In the rows, zero is written as 128.
A single turn carries every row of the set below to another of its rows. Some are shown first; where does it send the rows asked next?
vab: [143 119 131 188 127 142 137 138 125 142  98 168 100 118 118]
tig: [109 110 115 148 137 128 136 125 151 139 143 188 108 161 127]
Nolep: [143 130 125 150 132 128 114 125 165 117 126 143 100 156 137]
bikep: [ 93  89 117 151 148 132 127 147 148 145 139 179 132 151 138]
lesi: [109  95 114 157 140 130 141 165 142 147 130 162 138 144 167]
vof: [132 108 130 190 130 142 142 149 120 151  99 172 112 114 126]
Zumok: [122  99 129 156 147 133  99 154 160 124 120 128 134 142 151]
busem: [142 113 138 189 132 144 120 139 130 137  93 154 105 114 116]
Geg: [147 131 126 174 142 132 100 122 151 124 134 152  92 147 124]
pupub: [134 127 112 175 135 129 144 134 132 147 147 188  96 149 140]
gusid: [148 110 131 181 127 143 113 143 138 139  93 151 105 104 128]
fabeb: [140 108 122 181 123 141 141 149 127 154 102 173 106 105 138]
Vufaz: [132 101 135 191 135 145 124 152 124 145  93 156 118 110 125]
dala: [151 119 126 178 120 141 131 136 135 144  98 166  95 109 128]
daz: [113 119  98 152 145 115 148 146 143 152 132 167 119 164 152]
bemon: [105 101 106 156 157 119 120 160 147 148 123 143 138 156 154]
razot: [130 125 112 151 125 126 155 136 147 138 137 177 104 157 153]
felop: [123 117 113 152 154 118  99 140 161 130 119 128 121 159 138]
torib: [136  99 126 183 129 144 122 156 131 151  95 158 117 100 138]
rapo: [126  98 130 181 157 136  84 153 145 133 128 137 128 134 140]
Kez: [111  94 116 181 151 134 129 165 125 157 140 173 133 135 156]
dunu: [128 129 104 169 132 130 158 133 151 144 126 193 104 145 144]
pil: [105  95 108 176 150 135 137 165 145 152 117 173 141 130 159]
tet: [144 136 119 168 139 133 112 119 170 118 114 156  96 145 126]
Resur: [121 102 124 174 155 138  92 150 166 126 105 137 134 130 140]
toteg: [102  89 126 151 152 134  97 139 160 131 130 154 130 150 127]
lig: [117 111 126 147 142 130 105 119 165 123 135 162 106 159 116]
bovug: [131 135 106 149 142 115 128 126 157 135 128 152 100 169 135]

pupub turns into Geg
dala turns into gusid
Now these:
tig turns into lig
lesi turns into razot
bemon turns into daz
dunu turns into tet
vof turns into vab

